In the rows, zero is written as 128.
Rows swapped in pairs by one turn or mirror: which row each one swaps with
The rows were stretched afterwards, more along some directions than others.
Q_968: [121 113 119 126 119  83 100 179 114  96 121 135 163 108 108 124 106]
Q_322: [134  95 127 102 146 120 102 123 146 141 123 149 137 141 131 139 142]
Q_24: [ 98 108 139 102 124 119 122 128 133 153 108 140 119 119 134 139 105]
Q_911: [141 105 124 134 152 132 118 146 139 127 134 128 155 143 147 145 149]
Q_389: [120  40 121 129 154 115  77 177 105  91 151 174 153  95  90 153 117]
Q_53: [ 85 154 109 120 159  96  79 164 145  92 149 160 122 114 113 146 105]
Q_546: [134 143 143 149 135 111 119 142 116 112 127 133 127 128 131 130 111]
Q_721: [147 133 122 126 118 104 104 143 136 105 144 147 137 131 141 130 141]
Q_758: [127 152 129 115 119 112  90 154 134 112 113  89 137 130 122 139 119]
Q_99: [135 105 116 153 123 102 106 137 131 152 117 143 128 138 108 141 116]
Q_343: [129 109 128 125 111  96 124 148 125 123 139 143 154  69 137 134 106]
Q_984: [116  82 126 135 144 105  94 167 111 130 156 165 118 120  96 161 118]
Q_503: [131  98 115 123 157 103 111 134 138 124 132 155 100 175 121 133 120]
Q_521: [118 106  91 125 140 107 104 166 168 116 124 149 135 121 133 155  93]
Q_362: [159  94 111 137 115 110 114 141 121 142 115 125 147 111 134 135 111]
Q_137: [110  94 111 154 154 112 111 164 126  80 145 144 139 119 122 140  92]
Q_277: [135 117 123 125 117 138 103 163 132 147 122 142 143 113 150 149 111]
Q_641: [133 105 118 119 109 131 102 105 116 160 118 116 152 129 121 113 137]
Q_265: [143  71 126 129 126  95  81 152 130 136 135 177 154 118 123 123 121]
Q_240: [114 156 107 123 129 120 121 152 125  88 116  93 129 135 115 143 113]
Q_219: [ 99 101  99 112 150  99  92 144 130  73 126 146  97 147 101 145 114]
Q_95: [115  87 118 139 138 127 128 160 122 118 152 157  95 125 113 142 119]
Q_305: [ 93 117 105 126 174 143 108 155 160 109 137 149 119 138 145 165 119]
Q_732: [112 147 121 105 108 103 123 127 163 151 102 106 125 112 137 129 106]
Q_531: [119 154 124 106 152 113  98 107 165 109 118 121  90 173 152 131 135]
Q_308: [159  98 115 138 130 125  80 158 120 110 146 156 119 150 123 151 123]
Q_239: [113 158 119 101 128  92 113 151 122 106 112 104 128 125 107 119  92]
Q_275: [130  68 121 136 126 140 109 132  96 127 143 167 148  97  98 148 118]
Q_683: [ 90 107 109 130 166  88 114 152 135 103 142 148  96 131 107 137  73]
Q_373: [139 121 121 150 130 133  98 176 115 102 154 144 130 122 134 162 144]
Q_630: [140 103 122 131 154 113  92 130 109  95 145 161 153 121 120 127  95]
Q_820: [127 169 131 136 124 119 120 143 108 136 120  98 155 126 113 120  99]
Q_274: [150 147 121 145 125  94 141 165 153 126 129 130 142 116 139 147  94]
Q_504: [125  50 107 144 131 113 102 193  86  96 144 169 165  90  79 146  98]
Q_268: [123 136 128 112 130 117  72 151 131 100 146 147 119 141 121 127 128]
Q_808: [ 92  62 105 114 131 109  96 163 113  81 150 175 145  85  83 140 111]
Q_540: [ 92  84 121 125 159 101  99 173 127  86 154 184 123  86 106 135  82]
Q_743: [106 104 122 114 139 138 120 161 133 106 132 140 121 108 147 134 116]
Q_429: [136 104 120 152 156 115 121 168 138 132 124 136 126 162 129 168 108]
Q_728: [121 159 143 131 144 101 116 161 128 108 146 123 131 121 133 156 117]

Q_343 pairs with Q_683
Q_219 pairs with Q_968
Q_732 pairs with Q_540
Q_728 pairs with Q_984

